Some points:
[ 0.3 -0.1 -0.2  0.5 -0.5  1.7 -1.5 -1.7  0.0  0.8  0.0  0.5  1.9 -1.5
 -1.0  1.1  0.3 -0.1 -1.2 -1.1 -0.9  0.5  0.2 -0.3]
[ 0.6  0.3  1.4  0.4 -0.6  0.6 -0.9 -0.6 -0.2 -0.1 -1.5 -0.6  0.6  2.3
  1.0  0.0 -1.1 -0.3 -1.8 -1.2 -0.8 -0.5  0.1  1.0]
[-1.5  0.0  0.8 -0.5 -1.3  1.1 -1.8  0.5  0.2 -1.3  1.0 -0.4  2.1 -0.3
 -0.7  0.1  0.3 -0.1  1.3 -0.5  0.1 -0.2  0.5 -0.1]
[-0.1  1.1  1.4  0.3 -0.7 -0.2  3.6 -0.2 -0.9 -0.8  0.4 -0.2  1.3 -0.1
  1.0  1.0 -0.1 -0.5 -0.1 -1.5 -0.6  2.2  0.0 -0.5]
[ 1.2  0.2  0.4  0.0  0.4  1.3  1.6 -2.0 -0.1  0.2 -1.1  0.4 -0.2 -0.3
  1.1  0.9 -0.4 -0.9 -0.8 -0.2  0.8 -2.4  2.2 -1.5]
[ 0.3  1.6  0.6  1.2  0.1  1.2  1.0 -1.1 -1.6  1.2 -2.1 -1.3  0.0 -1.1
  0.7 -0.3 -0.8 -0.5  1.5  0.9 -0.5 -0.2 -2.3 -0.8]
[-1.2  2.1  0.4  0.6 -1.1  1.0 -0.2 -1.0  0.1  0.3  1.5  1.1 -0.2  1.2
  0.7 -1.0 -0.1  0.5  1.2  2.4  0.7  0.2  1.1  1.4]
[-1.6 -0.4 -0.9 -0.7  0.4 -1.4  0.1  0.2  0.7  0.2 -0.4  2.1 -0.8  0.1
  0.5  0.1 -0.1  0.7  0.9 -0.9 -1.3 -1.5  0.9  0.3]
[ 0.0 -0.1 -2.0 -0.6  0.3  0.9 -0.4 -0.5  0.6 -0.7 -0.4 -0.8 -0.8  1.6
  0.6 -1.6 -0.7  0.3  0.6 -0.7 -1.6  0.4 -1.1  0.5]
[-0.4  0.8 -0.5 -0.6  1.2 -0.6  0.7  0.2 -0.4  0.8 -2.4 -0.4  0.9 -0.2
 -1.0  0.4 -0.5  0.2 -0.1  1.7 -1.3  0.4  1.3  1.9]
[ 1.1  3.4 -1.1  1.6  1.2 -0.4 -0.7  0.7  1.2  0.2 -0.1  0.1 -0.9  1.2
 -0.9 -0.6 -0.1  0.4 -0.9 -0.6  0.4  0.7  0.9 -1.7]
[-1.4 -0.8  0.5 -1.2  1.3  1.2 -0.4 -0.8 -0.1  0.3  0.2 -1.2  0.2 -1.0
 -0.6 -1.9 -0.6 -0.9 -1.3 -0.6  0.9  0.4 -1.4  0.5]
[-0.7  1.1  1.0 -0.5  0.7 -1.4  0.0  1.3  1.8  0.5 -0.1  1.9  1.3  0.1
 -0.2 -0.9 -0.6 -1.5  0.9 -0.4 -1.5 -0.7 -1.3 -0.7]
[-2.2 -0.5  0.5 -1.6  1.6 -1.0  0.2  0.1  0.6 -0.7  0.1  0.4 -0.4  1.6
  1.0  1.2 -0.5 -0.4 -0.8  0.0 -0.1  0.7 -0.7  0.8]
[ 0.5  0.5  2.1  1.7 -0.6 -0.2 -0.7  1.6 -1.2 -1.0  2.0  0.7 -0.5 -1.5
  0.3 -0.1  1.1  0.7  0.4  0.3 -1.3 -0.8  0.1  1.9]
[ 0.7  0.2  0.3 -1.6  0.4  1.1  0.6  2.1 -2.0 -1.6  0.8  1.4 -0.5 -0.4
 -1.7 -1.5  0.1  0.3 -0.2  0.4  1.2  0.6 -0.1 -1.0]
[ 0.3 -1.7  1.8  0.0 -0.4  0.6  0.1  0.9  3.8  0.2 -0.5 -0.6 -1.0 -0.5
  0.0 -1.0  0.1  0.3 -1.0  0.9 -0.5  0.7  0.1 -0.5]
[ 0.4 -3.0 -0.6  0.8  0.5  0.6 -1.1  1.1 -0.8 -1.5 -0.4 -0.6  0.0  2.1
 -0.4  0.1  0.5  0.1 -1.8  2.0 -0.7 -0.4  0.1 -2.0]
[ 0.5 -1.0 -1.2  0.0  1.6 -1.3  0.4 -1.7  0.2  0.2  1.1  0.1  0.8 -1.9
  0.6  1.0 -0.4 -0.9  1.3  1.5  0.3  0.2  0.1  0.4]
[ 0.6  0.6  0.5 -0.5 -0.4  0.7  0.0  0.3  0.6 -3.4 -0.8 -0.5 -0.4 -1.3
 -0.1 -0.6 -0.2  0.7  0.7  0.6  1.4  0.4  2.1  1.2]
[ 0.3 -0.4  0.3 -1.2 -1.4 -0.5  0.5 -0.7  0.8  1.2  0.3 -0.9  0.6  0.8
 -0.8  0.5 -0.3  4.7  0.6 -0.6  0.7 -0.5 -1.2 -0.6]
[-0.3  0.1 -0.7  1.7 -0.7 -0.5  1.1 -1.3 -0.5 -0.5  0.9 -0.6  0.3 -0.7
  1.7 -1.3  0.3  0.0 -0.2 -0.5 -1.1  0.3  1.2 -1.1]
[ 0.4 -0.9 -1.7  1.1 -1.7  0.6 -0.5  0.2 -0.9 -0.5  0.7  1.6  0.3 -0.3
  1.5 -1.0  0.3 -0.5  1.4 -0.6  0.5  0.1  0.1  1.1]
[ 1.1 -0.2 -0.4 -0.1  1.4  1.9  1.2 -0.6 -0.5  1.3  1.0  0.8 -0.2  0.1
  0.3  0.6  0.2 -0.3  0.4 -1.0 -0.3  0.3 -0.6  0.2]
[ 2.8 -1.3  0.4  1.1  1.9  2.0  0.3  0.4  0.3  0.0  0.9  0.4 -0.4 -0.2
  0.1  1.1  0.4  0.8 -0.1  0.6 -1.5  0.4 -0.3 -0.9]
[-1.3  0.8 -0.6  0.2  1.3 -1.1 -0.1 -0.5 -0.4 -0.2  0.8 -1.3  0.8 -0.5
 -0.4  0.0 -0.4  0.2 -0.2 -0.1  0.2 -1.5  1.0 -0.8]
[-0.3 -0.5  0.6 -1.2  0.0 -1.8 -0.8 -0.7 -3.2  1.0  0.1  0.4  0.0  0.7
 -1.4 -0.8 -1.0  0.5 -0.3  0.5 -1.3  0.7  0.4 -0.9]
[-0.6  1.1  0.4 -0.2 -0.1  1.1 -1.6  0.9  0.4  1.7  1.3  0.5  0.1  0.5
  0.9  0.0  0.6 -0.8 -0.7  1.4  1.7 -0.5 -0.5  1.5]
[-0.6 -0.7  1.1  0.9 -0.9  1.8 -0.1  1.1 -0.9  0.6 -1.5  1.4  0.1  0.5
 -0.9  0.2  0.5 -0.3  2.2 -0.4  1.6  0.3  1.9 -0.1]
[ 0.0  0.3  1.4  0.3 -0.2 -0.5  0.6 -0.5 -0.4 -1.4  1.6 -0.7 -0.4  2.0
 -0.6  0.5  0.5 -0.7  1.8 -0.6  1.7 -1.8 -0.3  0.2]
[ 0.1 -1.4 -0.2  0.2  0.7 -1.3 -0.1  1.0  1.0  0.0 -0.3  0.1 -0.9 -0.4
 -2.2 -0.8  0.2  1.5 -0.7 -0.1  0.8 -1.3 -1.0  1.8]
[ 0.8 -0.9  0.0 -0.7 -2.7 -1.8  0.4  0.2  0.7  0.6 -0.1 -0.4 -1.3 -0.5
 -1.2 -1.3 -0.9 -1.0 -1.5  0.8 -0.2 -1.1 -0.6  0.7]
[ 0.3  0.2  0.0 -2.1  0.5 -1.7 -0.6 -1.1 -0.2  1.1 -0.7 -0.8 -0.9  0.4
  0.4 -0.8  6.1 -0.4 -0.2 -0.5 -0.2  0.4  0.0  0.4]
[ 0.8  0.7  0.5  0.0 -1.8 -0.6 -1.0 -0.6  0.2 -1.2 -0.4  1.6  0.9  0.3
  0.0  1.5  0.4 -0.4  0.8  1.7  1.7  0.9 -1.3 -0.3]
[ 0.0 -0.7 -1.4 -0.1 -0.6 -0.4  0.0 -0.2  1.2  1.1  0.6 -1.5 -0.5  0.5
 -2.8  0.5 -0.2 -1.5  0.2 -0.9 -0.7  1.1  1.1  0.4]
[-0.4 -1.3 -0.7  1.9  0.6 -0.5  1.0  0.3  0.7  0.0 -1.3  0.1  1.3  0.0
 -0.2 -0.6  0.4 -0.1 -0.2  0.1  0.6  0.3 -1.0 -0.2]
[ 0.4  0.3  0.0 -0.1  1.0 -1.7 -1.9 -0.9 -0.1 -1.4 -1.6 -0.7 -1.6 -0.8
 -0.3  0.8 -1.1 -0.1  1.0 -1.1 -0.1  0.2 -1.2  0.7]
[ 0.3 -0.1  0.3 -0.6  0.1 -0.9 -0.7  2.0 -0.1  2.0  1.0 -2.8  0.1 -0.1
  1.8  0.4 -1.5 -0.7  1.3  0.0  0.1  0.1  0.5 -0.5]
[ 1.2  0.6 -1.3 -2.6 -0.4 -0.8 -0.6  0.1  0.7  0.3 -0.1  0.7  0.5 -0.8
  1.1 -0.3 -0.6  0.2 -0.3 -0.2  0.1 -0.8 -0.4 -0.8]
[-1.3 -0.2  0.0  1.8  0.9 -0.7  0.0 -0.6 -0.7  0.8  0.0  1.0 -1.0 -1.0
  1.8  0.4 -0.9  1.1 -1.6 -1.3  1.3  1.6  0.5 -1.0]
[-2.0 -0.8 -1.1  0.5 -1.4  1.9  1.4  1.3  0.3 -0.8 -0.5 -0.1 -2.7 -1.0
 -0.4  2.3  0.9 -0.4 -1.0  1.1 -1.2 -0.5 -0.9 -2.1]
[ 0.9  1.1 -2.2  0.0 -0.4  0.0  1.0  1.1 -1.0  0.5 -0.2 -0.8  1.4  0.2
  1.0  1.7 -0.3  0.2 -1.3 -0.9  0.8  0.4 -0.5  1.4]
Along one direction, these points spread out more than along any other. Take the direction at right angles to it along which they spread out most. Go by this last direction. For each point below, how far along it does it lie, from 0 to 99? The average is 50, and the first point in the table lies past the average. One standard deviation of the points above along it is 16.
[ 0.6  0.6  0.5 -0.5 -0.4  0.7  0.0  0.3  0.6 -3.4 -0.8 -0.5 -0.4 -1.3
 -0.1 -0.6 -0.2  0.7  0.7  0.6  1.4  0.4  2.1  1.2] -> 24
[ 0.4 -0.9 -1.7  1.1 -1.7  0.6 -0.5  0.2 -0.9 -0.5  0.7  1.6  0.3 -0.3
  1.5 -1.0  0.3 -0.5  1.4 -0.6  0.5  0.1  0.1  1.1] -> 33
[-1.6 -0.4 -0.9 -0.7  0.4 -1.4  0.1  0.2  0.7  0.2 -0.4  2.1 -0.8  0.1
  0.5  0.1 -0.1  0.7  0.9 -0.9 -1.3 -1.5  0.9  0.3] -> 48
[ 0.9  1.1 -2.2  0.0 -0.4  0.0  1.0  1.1 -1.0  0.5 -0.2 -0.8  1.4  0.2
  1.0  1.7 -0.3  0.2 -1.3 -0.9  0.8  0.4 -0.5  1.4] -> 66
[ 0.4  0.3  0.0 -0.1  1.0 -1.7 -1.9 -0.9 -0.1 -1.4 -1.6 -0.7 -1.6 -0.8
 -0.3  0.8 -1.1 -0.1  1.0 -1.1 -0.1  0.2 -1.2  0.7] -> 53
[-0.6  1.1  0.4 -0.2 -0.1  1.1 -1.6  0.9  0.4  1.7  1.3  0.5  0.1  0.5
  0.9  0.0  0.6 -0.8 -0.7  1.4  1.7 -0.5 -0.5  1.5] -> 27
[ 0.0  0.3  1.4  0.3 -0.2 -0.5  0.6 -0.5 -0.4 -1.4  1.6 -0.7 -0.4  2.0
 -0.6  0.5  0.5 -0.7  1.8 -0.6  1.7 -1.8 -0.3  0.2] -> 25
[-1.2  2.1  0.4  0.6 -1.1  1.0 -0.2 -1.0  0.1  0.3  1.5  1.1 -0.2  1.2
  0.7 -1.0 -0.1  0.5  1.2  2.4  0.7  0.2  1.1  1.4] -> 18
[-0.6 -0.7  1.1  0.9 -0.9  1.8 -0.1  1.1 -0.9  0.6 -1.5  1.4  0.1  0.5
 -0.9  0.2  0.5 -0.3  2.2 -0.4  1.6  0.3  1.9 -0.1] -> 28
[-0.1  1.1  1.4  0.3 -0.7 -0.2  3.6 -0.2 -0.9 -0.8  0.4 -0.2  1.3 -0.1
  1.0  1.0 -0.1 -0.5 -0.1 -1.5 -0.6  2.2  0.0 -0.5] -> 68
[ 0.0 -0.7 -1.4 -0.1 -0.6 -0.4  0.0 -0.2  1.2  1.1  0.6 -1.5 -0.5  0.5
 -2.8  0.5 -0.2 -1.5  0.2 -0.9 -0.7  1.1  1.1  0.4] -> 57
[-1.3 -0.2  0.0  1.8  0.9 -0.7  0.0 -0.6 -0.7  0.8  0.0  1.0 -1.0 -1.0
  1.8  0.4 -0.9  1.1 -1.6 -1.3  1.3  1.6  0.5 -1.0] -> 73
